Each path below is one point turned by a fixed rotation once a step. After each direction that follows a path, write how fast that rotation turns it, in degrees a step (0 if it stays still).
Each turn is a multiple of 5 degrees from 10 to 175, or 0.
Each row of a path follows its step; steps can be skipped.

step 1: 258; -22; 57; 43; -73; 384; -259; -212; 33; 345; 46; 137; 70; 149; 3; 164; -355; -181; -192; 133; -78; 251; 32; 286; 227; 545; -8; -208; 347; 152; 97; 123; 146; -203; -7; 101; -24; 162; -149; -9; 0; 265; 55; -214; -247
step 2: 200; -400; 5; 193; 248; 174; 133; 449; 168; 158; 56; 213; -49; 155; 4; 93; -123; -26; 176; 137; -316; -113; 187; 139; 83; -29; 71; 187; -208; -108; -11; 268; 479; -93; -441; 119; -278; 228; 42; -42; 29; 9; -97; -84; 197
step 3: -23; -241; -191; 99; 275; 46; -222; -246; -174; -222; -407; 289; 191; 79; -30; 322; 242; 35; 137; 85; -15; -358; 115; 324; -107; 238; -50; -219; 84; 189; 75; 237; 99; -119; 63; 36; 17; 35; 108; 421; 56; 5; -230; -386; 29
step 4: 6; -237; -136; -196; 57; -55; -40; 291; -5; -117; -46; -180; -107; -51; 335; -192; -309; 94; 317; 236; -261; -26; 130; 233; 126; -269; 285; 126; 173; 183; 131; -123; 142; 235; 137; 196; 379; 361; 171; 330; -51; -32; 21; -342; 32
step 6: -460; 33; 70; -275; -157; -59; 237; 247; -15; -172; 131; -33; -81; -79; -318; -152; -33; -47; 571; -277; 36; -397; 116; 3; 18; 165; 286; -313; 3; -14; 315; -153; 16; 235; -198; -61; 185; 121; -119; 38; 115; -22; -15; 50; 90
step 7: -167; 120; -69; 96; -157; 65; -44; -7; 73; 0; 211; 32; -331; 112; 418; 142; 96; -400; 6; 170; 14; -53; -152; 62; 140; 253; 112; -92; 31; -209; 94; -120; -526; 242; -91; -429; 203; -97; -119; 152; 177; -53; -255; -50; -418
step 8: 126; 27; 254; 23; -58; 105; 113; 96; 127; 205; 313; -178; -174; -101; -131; -92; 94; 23; 10; 494; 4; -537; 80; -55; 50; -191; 275; -49; 189; -49; -98; -108; 10; -36; -64; -28; 122; -90; -541; -443; 269; -279; -87; 14; 102
step 9: -261; -211; -146; -34; -98; -90; -99; -17; 432; 140; -125; -39; 119; -28; 82; 354; 237; -173; -380; 214; 512; -178; 114; -55; -155; 189; 57; -185; -54; -71; 277; 212; 169; -39; 48; -433; 83; 14; 4; -334; 90; -11; 222; -69; -105
step 10: 72; -46; -229; -197; -147; -88; -249; -119; -56; 24; 207; -12; -200; 27; -17; 77; 8; -296; -103; 222; 185; 289; 237; -27; -142; -319; 355; -61; -82; -99; -113; 432; 82; 88; -299; 353; 354; -47; -178; -19; 313; 12; 122; -33; 367
Directions:
-79; -32; -130; -72; -28; -73; -44; -30; 50; -64; 15; -76; 18; 12; -81; -9; -60; -21; -5; -29; -64; 105; 71; -48; -15; -8; 71; 42; 124; -13; -14; -14; -6; -44; 79; -32; 6; -64; 35; -45; 17; 138; 68; -5; 91 => 70
34; -64; 43; -59; 36; -79; -14; 12; -41; 20; 99; 85; 39; -27; 72; -80; -10; -76; 6; -12; -4; 106; 39; 17; -15; 93; 26; -73; -15; 77; -50; 90; -133; 13; 94; -49; 76; 47; -15; 8; -69; -78; -27; -19; 78 => 115
14; 69; 22; 112; -53; -94; -29; -21; 2; -39; -118; -19; 37; -40; -120; 39; 0; -97; -22; 82; -13; 35; 51; 16; 140; 25; -6; -70; -46; 22; -77; 56; -30; -1; 29; 73; 25; -122; -47; 47; -1; 5; -74; -8; -42 => 160
-74; -3; -28; 72; -96; 12; -13; -32; 68; -4; 132; -14; 22; 39; 77; -62; -69; -77; 45; 30; 69; -46; 44; -69; -11; -22; -19; 88; 28; 25; -106; 91; -27; 42; -32; 108; -68; 36; 78; 44; -36; 13; 13; -46; -110 => 130
12; 26; -72; 54; -21; 52; 16; 118; -45; -83; -14; -32; 26; 56; 41; -96; 90; 111; 96; -38; 5; 9; 69; 114; -39; 55; 67; 34; -24; 0; -40; 12; -8; -38; 57; 7; 85; -86; -20; 19; -50; 6; 53; 78; -115 => 40

step 0: -171; -72; -40; -84; 25; 88; 232; 52; -391; -374; 224; 129; 147; -19; 396; -332; 283; 358; -102; -125; -111; -138; -19; -47; 324; -314; -518; -14; 33; 149; -139; 201; 30; -156; 165; 95; 79; 69; -84; 210; 88; 0; -127; -22; 277
step 1: 137; -53; -43; 109; -64; -182; 31; -35; -102; -180; 16; -262; 83; -82; -115; -273; 214; -277; 118; -232; -24; 179; -110; -57; 206; -389; -112; -219; -377; 83; -348; 171; -112; -366; 153; -82; -264; -291; 225; 259; 264; 13; -117; 441; 90
step 2: 164; 136; -112; -276; -78; -105; -137; 17; 1; -165; -99; 78; -283; 224; 130; -425; 402; -148; 147; -150; -313; -28; -153; 76; -65; -270; -297; 20; 186; -230; 58; 125; 198; -47; 153; 221; 198; -302; 77; 24; -44; -11; -113; 188; 570
step 3: 161; -150; 107; -233; -53; -172; -40; -121; -85; -265; 337; 311; 100; 164; 113; -391; 272; 32; -87; 56; -276; 62; -89; 57; 229; -304; -316; 307; -363; 100; 18; -213; 134; -84; 276; -329; 7; -239; 54; 268; 224; 73; -110; -8; -236
step 4: -190; -104; -245; 128; -55; -275; -11; -102; 120; -393; 261; -37; -304; 188; -169; -296; 274; -382; 100; 7; -251; -146; -305; -255; 249; 0; 94; -367; 114; -114; -237; -71; -72; -152; 270; -99; -36; -258; -33; 209; 147; -307; -98; 5; 107
step 5: -84; 111; -63; 25; -132; -267; -273; -115; 323; 169; 126; 267; -3; 120; 313; -131; 461; -316; 207; -105; 44; -398; 42; 99; 159; -224; -27; 190; -287; -13; 149; -238; 186; 81; 217; 182; 303; -191; -67; 236; 98; -106; -39; 324; 215
step 6: 174; -187; -47; 26; 39; -60; -127; -406; 64; -434; 357; 222; 88; 251; 28; -192; 259; -7; 323; -231; -118; 6; -170; 33; 511; 153; -351; -40; -57; -179; 92; -163; 56; 13; -164; -63; 190; 159; -111; 2; 416; -125; 130; -69; -116
step 7: -433; 114; -323; 287; -120; -121; 261; -385; 84; 41; 236; -13; 243; 343; 293; -233; 134; -318; 269; 163; -260; 116; 122; -89; 133; -99; 157; -269; -115; -161; -116; -122; 110; -236; 36; -228; 140; -13; -138; 66; 74; -35; 101; 308; 83
step 8: 370; 288; -63; -42; 110; -368; -150; -427; 176; -13; 213; -178; -27; 287; 229; -42; 243; -253; 384; -54; 6; -179; 48; 339; 291; 47; 4; -12; 268; 187; 188; -72; -86; 251; 98; -78; 99; -110; 94; -243; 77; 72; 49; 420; 19
Directions:
-45; -8; 40; 19; -118; -8; 46; -33; -85; -97; 88; -16; -19; 34; -15; -59; 12; 1; -32; 125; -33; 50; 70; -28; -34; 18; -4; 139; 29; -59; -44; 114; -37; 91; -77; -66; 61; 7; -61; 47; -55; -7; 41; 24; -73 => 100
-6; -13; -8; -191; 5; -74; 21; 4; -61; 50; 9; 62; -42; 51; 26; -120; -88; -8; -72; 25; 110; -111; 31; 72; 65; -37; -76; -11; -13; -18; 9; -41; -54; 29; -43; 75; -13; 71; 21; -52; -3; -12; 68; 21; -52 => 125
76; 76; -7; 55; -82; -21; -91; -29; 65; 31; -71; 40; -4; -3; -22; -20; 3; 56; -41; -42; -27; -73; 42; -15; -16; 90; -185; 39; 48; 84; -71; -25; 31; 13; 20; 26; 135; -29; -22; -53; -74; 93; -23; 12; -31 => 120
12; -109; 42; -30; -76; -32; -54; -49; -19; -8; 8; -32; -24; -101; -155; 9; -3; -17; -43; -53; 7; 32; 34; -42; 29; -16; -25; -109; 45; -5; -14; -30; 52; -3; -130; -106; 8; -6; 54; -67; 127; -42; -69; 54; -73 => 140
42; -13; 54; -19; -71; 21; 15; 15; -76; 147; -27; -39; 10; -86; 88; -26; 66; -96; 88; 8; 8; -9; 77; -20; 4; 55; -23; 55; -30; 61; 53; -89; -56; -64; -22; -51; -57; -58; 24; 135; 22; 64; 29; -22; -98 => 160
37; -27; 81; 76; 5; 81; 78; -15; -15; -64; -57; 54; -60; 91; 111; 1; -27; 12; 17; 144; 96; -67; -31; -27; 19; -16; 10; -36; 56; 20; -97; -92; 111; 13; -36; -73; -55; -54; 60; -31; 11; 42; -56; 10; 5 => 95
54; 37; 148; 19; 19; -55; -4; 106; -54; 136; 73; 41; 25; -56; 4; -50; 48; -3; 96; 14; 21; -36; -49; -19; -67; -35; 10; -34; 76; -61; 48; 8; 34; 73; 49; -54; 58; 29; -62; -81; -58; -61; -30; 94; 61 => 125
